One turn sends every row of this set to another row. A few are shown first. Where does it send the rows asked after them?
gotun: [  1  -6  -6  -4   3  -3 -16   2  -2 -20  -9  -4  -1   9]
zotes: [  7   0  -2  -2  10  -9   5   7   1  -2   0  -6 -12  -4]
darek: [  2  11   3  -3  11  -7   8   1 -11   0  -2  -9   5   6]
feruv: [  5  -8  -8  -1  -1  -7 -15   8  -2 -13 -15  -6   8   2]
mova: [ 16   4   0 -11   3   1  -9   4 -12   5 -12   5  14   6]
Selim: [ 13   0  -1  -9   5   3   0   5  -4 -12   0  -6  -5  10]
vak: [16  9 -9 -4  6 -7  4 10  0 -1 -5  6  0  1]
Dile: [  3   4  -7  -3   4   0  -8  13   1 -12 -11  13   7   2]
Pap: [ 10  12 -11  -6  -3 -10  -4  -2   6   1 -15  -2   3   3]
fona: [ 16  12   5 -11  -1  -6  -7   2  -9   2 -11   5   9   7]
Popu: [ 11  -3  -7 -12   0   4 -13  -1 -10   3 -17   2  -1   4]
Mam: [  2  15   7  -3   9 -12   6  -6  -4  -3  -6   6   2   3]
tova: [  4  -6  -6   1  12 -10   3   2  -7   2   3  -8  -8   6]
vavof: [ -6   9   9  -4  -1  -2 -11  -5  -1   5  -2  14   4  -1]
gep: [  4   7  -8  -7   3  -5  -2  -5 -12  11 -14  -5   1  -4]
Pes: [  7 -12  -5   1   3   2 -12   8   5  -6 -12  -3   3  -4]
siveb: [  2  -5   1  -1   2 -11 -25  -5   2  -1   4   3  -1  -1]
Nen: [ -2   2   9  -2  -4 -12 -16   6  -2  -9  -2  -8  12   6]
kelo: [-1 -3 -8 -1 16  5 -8  9 -6 -1  1  9 -2 -3]
doza: [  3   8   6  -1  17 -13   7   2  -5  -4  -8  -3   0  -4]
Lotir: [  3   3   6  -9  17   2  -3  -6 -17  -6  -4  -5   2   3]
tum: [  5   7   9   0   0 -14 -17   8   5  -3   4  -2   5  10]
ziv: [  7  -4  -2   5  15  -6 -11  -1  -5  -4 -11   2  18  -3]
gigo: [  1   3  -4  -5   3  -2   5   2  -6  -1  -3 -12 -11   6]
fugu: [ -2  -2 -11  -3  13   1 -15   4  -9   1  -2  10   5  -8]
Pog: [  0   3  12  -2   1 -13 -20   0   6  -9  -6   6   8   4]
dav: [  3  -7  -3   0   8  -8 -17   6 -11  -3  -6  -6  17  -5]
nufe: [-8  7 12 -2  2 -6 -9  1 -4 -3  4 11  8  2]
zal: [  6   3   7 -11   3   3  -5   3  -3  -9   2  -7  -2  16]
nid: [ -7   2   5  -1   5 -12 -23  -6  -2  -1  -5  -4  -5   4]
falu: [  4   7   0  -6   4 -10  -3  -4  -1   9 -11  -2  -5 -14]
bab: [  1  -8   4  -1  16  -4 -19   7  -3  -5  -6   4  10  -7]
Bil: [  3   6  -4  -1  -6  -6 -11  -5   4   1   2  14  -4   6]
zeni: [ 3  8 -2 -9  3 -4 -8 -2 -2 15 -6 -5  7 -9]
Mobuf: [ -2  -4  -3   0  -1 -15 -21  -5  -6  -6   1  -9   1   5]
pigek: [ 15  12  -2  -3   0 -15   1   2   5   3  -8   2   1  -4]
tuvu: [ 12  10  -5  -7  -5  -4   4   7  -3   6 -12  -4   5   2]
viz: [  1   4   5  -9  13   0  -8  -9 -13  -5   2  -6   0  12]
bup: [  0   5  -4   0  15   1  -3  11  -1 -11  -9  13   3   5]
Vaz: [  4   2   0  -6   0  -3   1   0   0   4   5  -2 -14  -3]
viziz: [ -3   2  10  -2  12  -8   7   8  -4  -4 -10  -6   2   6]
geper: [  5  -5  -7  -2   1 -10 -24  -7 -12   0  -3   2   4   3]
mibud: [  4   1   8  -7  -8  -5 -18   9  -2  -6 -11   2  12   5]
Nolil: [ -1   6  -1  -8  13  -1  -2   1  -9   6 -14   2  -4 -11]
mil: [  1  -3   5  -3  12  -2 -16   5 -11  -6   5  -4  16   1]
tata: [ 10   1  -3 -13  -2   0 -14  -5 -11   7 -10  -1  -8   0]
defo: [  8  -8  -6   1  10  -7 -17   8   4 -14  -8   5   4   2]
dulal: [ -3  -1  -5  -1  -4  -7 -12  -3   0  -7   5  10  -8   7]

tuvu moves to Pog
nufe moves to Lotir
vavof moves to viz
Where do these go?
Nen moves to doza
Vaz moves to gotun
Pap moves to tum

One turn sends every row of this set to another row. A few are shown first. Where does it send the rows asked after them?
rufum: [  1  -3  -2   0  16 -18   0   7  -1  -1   7  -3   3   2   7  -5   2 -13
   4]
Nep: [  1  -7  -5   4 -15  -8  -3  16 -14   6  -1  -3  -7  -7   8   0  -4   1
   1]
fufel: [ -3   7 -11   6  -2   3   5   2   3  -9  16   6  -5  -6   1  -1   2  -6
   6]
Fip: [ 11   2   6  -3  13   7  -1   9  -4  10  14  -1 -15   2   9  -5  -5  -6
   8]
lil: [  5  -5   2  -6   6  -1 -14  -1 -15   6   7   3 -18 -11   2   9   2 -10
   4]
Zapu: [  9  -4  -3   2   0 -10   6  20 -12   7   4  -8   5  -3  10   0   9 -10
  -1]
Nam: [  8   2  12  -4  12   1  -8   8 -19   3   4  -5 -10  -6   6  13   3  -7
   4]
Zulat: [  3   7  -6   5   5   7   6  11   3 -14   6  -6  -3  -2   1  -3   8   0
   3]
Bip: [ -6   4   2   4  18  -6  -6  10 -22   0  -3   2  -9  -9   6   2   4  -6
  10]
Segog: [  7   4   3  -8   4   5  -4   6  -5  -7  11  -5 -24  -2   9  -4   5   1
   7]
dunev: [ 11 -11  -9   5   2  -4   8  -1  -1   0   3   5   9 -12   6   3  -5 -15
  11]
mis: [  6  -7   6   4  -8   2   0   1  -7  -9 -15   1   1 -12   9   0  -6  -2
   7]
Sef: [16 -9 -5  7 -3  2  2  4 -6 -6 -4 -5 13 -8 -1 -1 -3 -8  8]
Basit: [ 19 -10  -3   6  -4  -4   1  -4  -6   3  -1  -3   9  -5   4  -6   2 -10
  10]
rem: [  0  -1   1 -12  -3   2  -5   8 -13  11   8 -11 -10 -10   0   0   1 -15
  10]
Lumaf: [ -1   8  -9   2  -7   5  10   4   0   2   6  12 -13  -2  12  -4   2  -4
   5]
Bam: [  4   1   2  17   2  11   2   0  -5   2  -2  -2  -4 -12   7 -15   4  -1
   5]
Keva: [  7   6  -3  -1   4 -12   0   9 -21  11  -3  -7  -5   1  -1   8   3  -7
   5]
Munu: [  1  -1  -5  -3   9  -6  -7   7 -12  10  -1  -5 -15 -14   5   1  15 -12
  11]
Zikos: [  6   8  -4   1  -1   9  11  13   0  -4  -4   0 -11   1  12  -6   8   2
   3]
pas: [14 -6 10  7 -9 -5  8  0 -6  0 -3 -6  6 -9  7 -1 -8 -4 10]
Ponuv: [ 8  3 -8 16  2  0 10 14 -3 -3  9  0 -3 -5 12  5  2 -4 -7]
Razap: [  6   9   3  -6   8   6   2   7 -11  -1  17   4 -17   1  15  -2   1  -7
   6]
fikod: [  3 -10   0  -1   4  -4   3  -6   1  -6 -10   8  -1 -10  15   0  -4  -9
  13]
sim: [  6   9  -3   6   5   5  -2   9 -16  -4  20   6 -14  -8  10   2   6  -7
   3]
satem: [ 12  -6   1   5  -8   7   1   5  -8  -4  -4  -4  13 -12   7   2   0 -13
   4]
milem: [ 1 -5 -4 13  6 17  4  4 -6  1  9 -3  5 -6 10 -5  2 -1 13]
nuko: [ -1  -5   6   5   0   4  15  -6  -3   0   1   0 -10 -14   7 -13   6  -2
   6]
supa: [  7   2  -7  -4  14 -11  -2   8 -16   6   1  -7  -5   2  -6   4  -3 -11
   3]
Zifu: [  9 -12   2   8   3  -7  10   3  -6  -3  -6   4   0 -13  12   2 -15  -2
  11]
sof: [ 10   5   5   9   7   4   3   8 -20   6  17   9 -11  -5   3  -2   1  -9
  -2]
daso: [ 14 -17 -10   7   8  -4   3  -2  -5   0  -3   6   3  -8   9  -3  -4  -9
  11]
zukim: [ -7  -7  -4   1   0 -15  -9   3  -4  -2   2   3  -8  -1   5  -6 -12  -2
   7]
Feko: [ -3 -11  -1   1   4   9  17  -2  -4   0  12   0  -2  -8  10  -3   3  -2
  14]
vuti: [  1   1  -8  -3   9 -12  -5   6  -9   8   2  -6 -12  -6  -5   7 -11  -8
   7]
rana: [  5  -2   2  10   1  -3   0   4 -18  -4  13   2 -17 -11  -3   6  12   4
   6]
gopi: [  3  -3  -6  -2  -5  -3   3  -5   4  -6   5  -1 -12  10   7  -6   0   2
   4]
fata: [  7  -6 -14   9  -8   1   3   7  -3  -7   0   0 -14  -5   4  -3   4   4
  -6]
pizi: [ 4  7 -1  5  4 -3 10  2  4 -2 14  0  0  9 15  2 -2 -7  4]
pep: [  7   4  -3   4   2   4  -7   8 -11 -10  14  -3 -20 -11   4   0  11   0
   4]
nagab: [ 14  -5   4   6  -5  -3   5   2  -6  -4 -16  -2   3  -5   7  -4  -6  -1
  10]
vepa: [  2   5  -5   1  -1 -14  -3   8 -15  12  -2  -6 -12  -7   0  12  -5  -4
   9]
keme: [ 10  -9  -4   0   5   1   3  -2   0  -1   1   4  10 -10  12   2   2 -20
   9]
vedib: [ -6   4   8  -5   6   2  -5  11 -21   1   6  -4  -5  -5   0   1 -11  -8
   9]
Kepo: [ 9 -7 -1  3 -1 -9 10 -3 -1  2 -9  9 -1 -9 13  0 -8 -8 13]
Far: [  6  -1   9  -8  10  -1 -13   0 -15   1  10  -4 -10  -5  -1   9   2 -11
   5]
Zeda: [  7  -6   3  -2   7   0  -4   5  -2   0  11  -8 -21  -4   3   3   5   7
  16]
Vik: [  7  -1   6  -2   8   1  -9   8 -19   8   1   1 -18 -12   9  12   2  -6
   3]

sim moves to Razap
Zapu moves to rufum
Zeda moves to rana
Where do these go?
pas moves to Basit
satem moves to keme
nagab moves to Sef
Feko moves to nuko
vuti moves to vepa
Zulat moves to fufel
Bip moves to vedib
pizi moves to gopi
Far moves to lil

